One turn sends every row of this set to another row. A few are shown first. Where does it send the rows asked after them?
q522: -.33,-.11,-.09,-.15,.11,-.33,.25,-.08,.09,.15,-.01,-.02,-.16,-.14,.29
q253: -.32,.00,.13,-.25,.04,-.26,.22,-.15,.12,.15,.12,.04,-.12,-.01,.41
q677: .31,-.08,.02,-.09,.37,-.05,.27,.22,.03,.03,-.18,-.06,-.10,.23,.17
q341: .51,-.10,.04,-.15,.18,-.09,.17,.10,-.05,.00,.00,-.04,-.08,.06,.10
q109: -.17,.14,-.02,-.11,.29,.19,.09,.06,.04,.09,-.14,.08,-.03,-.17,.05
q759: -.23,-.28,.06,-.06,.06,-.29,.28,-.16,.14,-.02,-.16,.17,-.15,-.17,.18
q902: -.02,.09,.26,-.12,.15,-.51,.19,.05,-.17,.08,.06,.21,-.06,-.10,.30
q438: -.29,.08,-.06,-.13,.08,.11,.21,.08,.11,.05,.06,.23,-.04,.12,-.08
q991: .09,-.15,.34,-.14,.02,-.26,.21,.00,.18,.17,-.07,.23,-.01,.27,.31
q691: -.31,.08,-.10,-.12,.09,.09,.21,.12,.10,.05,.05,.20,-.05,.12,-.08
q229: .48,-.04,.11,-.22,.14,-.06,.17,.08,-.05,.04,.08,-.05,-.06,.13,.16
q115: -.05,.08,.15,-.13,.20,-.54,.20,.08,-.18,.11,.05,.11,-.08,-.15,.29
q700: -.03,-.21,-.08,-.03,.14,-.40,.25,.16,.15,.32,-.13,-.08,-.12,.11,.24
q113: .25,.02,-.17,-.06,.26,.02,.10,-.28,-.05,.07,.04,.02,-.08,.04,-.08
q310: .22,.10,-.16,-.10,.26,.01,.09,-.26,-.03,.13,.13,-.04,-.08,.05,-.02
q406: -.29,.04,.10,-.23,-.03,-.39,.05,-.07,-.07,.07,-.10,-.14,-.17,.16,.23
q60: -.27,.04,-.06,-.13,.07,.11,.19,.08,.09,.02,.01,.23,-.04,.13,-.11
q300: .28,.03,.01,-.14,.37,-.07,.24,.25,.04,.11,-.09,-.14,-.09,.29,.23
q269: -.19,.23,.02,-.17,.29,.18,.08,.04,.04,.14,-.09,.06,-.02,-.14,.09
q681: .28,.06,-.04,-.10,.21,.04,.09,-.30,-.03,.05,.09,.08,-.05,.08,-.02
q446: .44,-.06,-.05,-.19,.20,-.12,.19,.14,-.06,.07,.06,-.14,-.10,.07,.11
q414: -.31,.03,-.10,-.11,.09,.10,.23,.10,.10,.02,.01,.21,-.06,.10,-.11
q189: .23,.14,-.06,-.14,.22,.05,.09,-.30,-.03,.10,.16,.03,-.05,.12,.02
q612: .32,.04,.16,-.17,.33,-.01,.23,.18,.05,.05,-.07,-.05,-.05,.33,.26
q639: -.18,-.14,.22,-.16,-.07,-.35,.07,-.12,-.06,-.11,-.26,.06,-.15,.09,.11
q37: -.15,.14,.09,-.13,.28,.22,.09,.02,.06,.05,-.17,.17,-.02,-.17,.03
q254: .36,-.07,.16,-.13,.32,-.01,.26,.18,.04,-.01,-.17,.02,-.06,.28,.19
q328: -.02,.01,.13,-.07,.18,-.53,.24,.08,-.17,.08,-.03,.15,-.07,-.20,.22
q772: -.21,.02,.28,-.26,-.08,-.31,.06,-.13,-.06,-.03,-.12,.04,-.13,.20,.23
q53: .01,.02,.24,-.09,.15,-.50,.22,.06,-.15,.03,-.03,.23,-.05,-.16,.23
q32: -.24,-.10,.00,-.14,.01,-.42,.09,-.07,-.08,-.01,-.26,-.11,-.20,.03,.11
q647: -.20,-.13,.25,-.21,-.02,-.22,.25,-.23,.12,-.01,-.01,.25,-.10,-.05,.31
q848: -.15,.22,.10,-.17,.29,.25,.07,.01,.05,.08,-.11,.15,-.01,-.13,.08
q602: .09,-.35,.14,-.01,.08,-.34,.24,.07,.17,.12,-.25,.19,-.06,.11,.15
q263: .43,.01,.03,-.23,.19,-.11,.17,.13,-.05,.08,.11,-.13,-.07,.15,.19
q751: -.03,-.02,.13,-.18,.09,-.33,.20,.11,.17,.39,.04,.00,-.05,.28,.43

q677 -> q254
q759 -> q647
Now find these:
q700 -> q602
q438 -> q691
q229 -> q263
q902 -> q115
q269 -> q109
q310 -> q113
q639 -> q772

